In the data rows, zero lies at 4.5, halfway between 4 and 5.
Here are some points:
[5 3 4 4 3 4 4 4 3 5 5 5 5 5 4 4 5 3 5 5 4 4 4 5]
[2 4 5 5 6 4 5 7 6 2 3 6 7 4 4 7 3 5 3 4 3 5 6 6]
[1 2 7 3 5 8 6 3 4 8 4 3 3 6 4 7 8 9 4 6 7 7 5 5]
[5 4 6 4 2 5 7 8 5 8 2 3 3 3 8 4 0 2 1 2 6 5 8 3]
[5 5 3 3 4 5 4 4 6 6 6 5 4 6 1 4 4 4 6 7 5 4 2 6]
[2 1 3 5 2 3 4 5 5 3 2 3 2 3 9 4 6 5 5 3 9 9 4 6]
[2 3 6 3 5 5 4 3 2 4 4 6 2 5 5 5 3 4 4 6 7 6 3 3]
[3 3 5 5 4 2 6 4 3 1 5 2 3 1 7 7 7 6 5 5 3 7 3 3]
[3 9 4 4 6 3 4 7 7 4 3 3 5 4 4 3 4 3 5 4 2 4 4 4]
[4 2 4 3 3 6 5 5 2 6 5 6 4 4 4 6 5 4 4 6 5 6 6 5]
[8 7 6 5 8 6 3 4 5 4 6 4 4 8 7 6 7 5 7 8 3 2 3 1]
[1 1 7 5 5 5 3 4 3 7 5 3 1 4 5 7 4 7 4 5 5 7 5 4]
[5 4 9 6 5 3 4 5 5 7 8 8 6 3 6 6 4 4 3 3 6 3 4 5]
[4 5 4 5 4 3 2 4 3 6 4 5 6 5 4 5 2 6 5 5 3 5 6 7]
[5 6 7 6 2 4 3 4 4 5 4 4 6 4 5 6 4 5 4 5 5 6 5 5]
[5 2 6 4 4 3 3 6 3 5 2 3 2 7 5 5 3 4 3 6 6 5 6 5]
[5 3 2 8 2 7 7 6 5 4 4 4 3 7 4 3 6 4 4 9 4 3 5 2]
[2 3 3 5 5 3 6 6 5 2 1 4 4 3 6 8 3 8 3 6 4 5 5 5]
[4 6 6 6 6 5 5 2 6 6 8 6 4 3 4 4 5 3 5 3 5 2 5 3]
[4 2 4 7 4 2 5 5 6 1 4 6 2 6 3 9 5 3 3 4 6 6 5 6]
[4 5 5 8 6 5 7 4 5 7 7 9 8 3 4 2 3 1 7 5 5 0 4 5]
[6 5 6 3 4 3 4 2 5 4 5 2 6 2 6 5 5 6 5 5 5 4 7 5]
[3 6 2 6 5 6 2 6 1 5 4 2 6 7 5 3 4 6 1 3 3 7 4 3]
[3 8 2 5 6 2 1 6 2 2 4 4 7 7 6 4 4 6 5 4 0 6 1 7]
[7 2 6 5 5 5 3 6 2 3 2 6 3 4 6 8 6 4 4 3 6 7 3 7]
[6 6 5 3 8 4 0 4 3 4 3 4 6 7 6 4 5 5 6 5 2 3 3 3]
[3 4 5 5 4 2 6 4 5 3 5 4 5 2 3 5 4 3 6 4 6 5 4 4]
[6 7 4 6 6 3 2 3 7 4 6 4 4 3 3 2 5 6 6 5 4 2 3 5]
12 more points follow, each with its number after it:
[5 7 3 5 7 5 6 4 6 5 3 4 5 4 4 1 5 2 6 6 2 2 4 4] 0
[9 2 6 3 8 2 2 6 3 0 5 8 8 3 7 5 5 2 5 2 3 4 2 6] 1
[5 5 6 7 5 5 6 3 5 7 7 8 7 3 3 3 3 2 6 4 4 1 4 3] 2
[5 6 6 4 3 5 3 5 2 6 4 4 5 3 2 5 5 5 4 5 5 6 6 4] 3
[1 4 3 5 4 4 4 7 4 4 2 4 6 4 6 7 6 7 2 5 3 6 5 7] 4
[4 4 3 6 4 7 5 5 4 7 5 5 4 6 4 1 2 4 3 7 4 4 2 2] 5
[2 5 4 7 3 2 6 2 6 6 6 3 5 2 8 1 6 5 4 8 7 6 0 4] 6
[5 6 5 7 4 5 6 3 5 5 3 2 5 8 3 1 7 4 3 7 5 1 7 3] 7
[6 6 5 1 4 6 4 2 6 6 5 4 4 7 3 5 7 4 5 6 5 3 6 4] 8
[4 3 5 4 3 3 3 4 4 5 4 5 4 3 4 6 3 5 3 3 4 5 5 6] 9
[5 5 7 5 3 4 6 3 2 4 5 4 7 2 1 4 6 5 5 4 3 5 4 7] 10
[4 6 3 4 3 2 1 7 3 4 4 4 7 4 5 4 1 6 5 5 3 5 5 7] 11
Which three of these numbered points are nearest to each point below, looking only along the 5 directions in which the first points spread most? Their numbers follow each, nearest first.
[3 4 0 6 6 8 5 7 3 3 5 6 3 4 6 0 4 6 3 6 4 6 1 4] > 7 5 0
[7 6 5 3 8 4 1 3 4 3 5 7 6 5 6 5 5 3 5 3 1 2 3 2] > 1 10 0
[5 4 2 9 1 9 7 5 5 6 5 4 3 7 4 5 6 5 2 7 4 3 5 2] > 7 5 8
[4 5 7 2 3 7 6 5 6 7 4 4 4 5 5 6 2 4 5 2 6 3 5 4] > 3 9 10
[4 5 6 4 2 5 8 4 6 7 2 3 5 4 6 3 4 4 2 6 4 3 8 0] > 5 3 7
[6 3 5 4 7 3 3 5 6 4 5 5 5 3 1 6 4 5 6 0 6 3 5 5] > 10 9 6
[4 7 3 5 6 2 1 5 1 4 5 5 5 6 6 4 3 5 6 3 1 5 2 5] > 11 1 10
[4 6 7 5 7 4 6 2 7 4 7 7 6 4 2 2 6 2 8 5 5 1 4 3] > 2 0 10
[4 6 6 4 6 6 5 4 7 4 7 6 6 4 4 3 4 2 7 5 6 1 5 3] > 2 0 10
[5 3 4 3 0 1 4 3 3 4 6 7 3 0 7 6 6 4 5 1 6 8 2 6] > 9 10 6
[6 5 5 0 3 5 5 2 7 5 5 3 4 8 5 4 8 5 7 7 6 4 6 4] > 8 6 7
[6 3 4 3 1 1 3 3 4 6 8 5 4 1 6 5 4 4 5 1 5 7 3 7] > 9 10 1
[6 5 4 3 7 4 7 5 8 3 7 6 3 3 2 3 2 2 7 2 6 4 7 1] > 2 6 10
[6 2 6 7 4 6 4 6 5 5 2 6 5 5 3 8 4 4 4 4 5 5 4 7] > 9 3 6
[5 6 4 4 6 6 3 2 4 5 5 5 4 5 4 3 6 3 6 4 3 4 6 4] > 8 3 10
[2 2 1 7 4 8 5 7 4 2 4 5 2 5 6 3 4 7 3 6 5 7 3 4] > 4 6 3
[3 4 1 6 5 6 6 7 4 5 5 5 5 7 5 2 3 6 3 8 3 4 3 2] > 7 5 0
[3 3 4 4 2 3 4 6 5 2 3 3 1 3 8 6 4 6 3 3 7 7 6 6] > 4 9 3
[6 3 5 3 1 3 6 5 5 7 3 5 6 4 7 6 4 3 4 3 7 5 6 4] > 9 3 10
[7 4 5 7 4 4 4 5 5 3 5 3 3 5 4 6 7 3 5 4 7 2 5 3] > 6 10 8
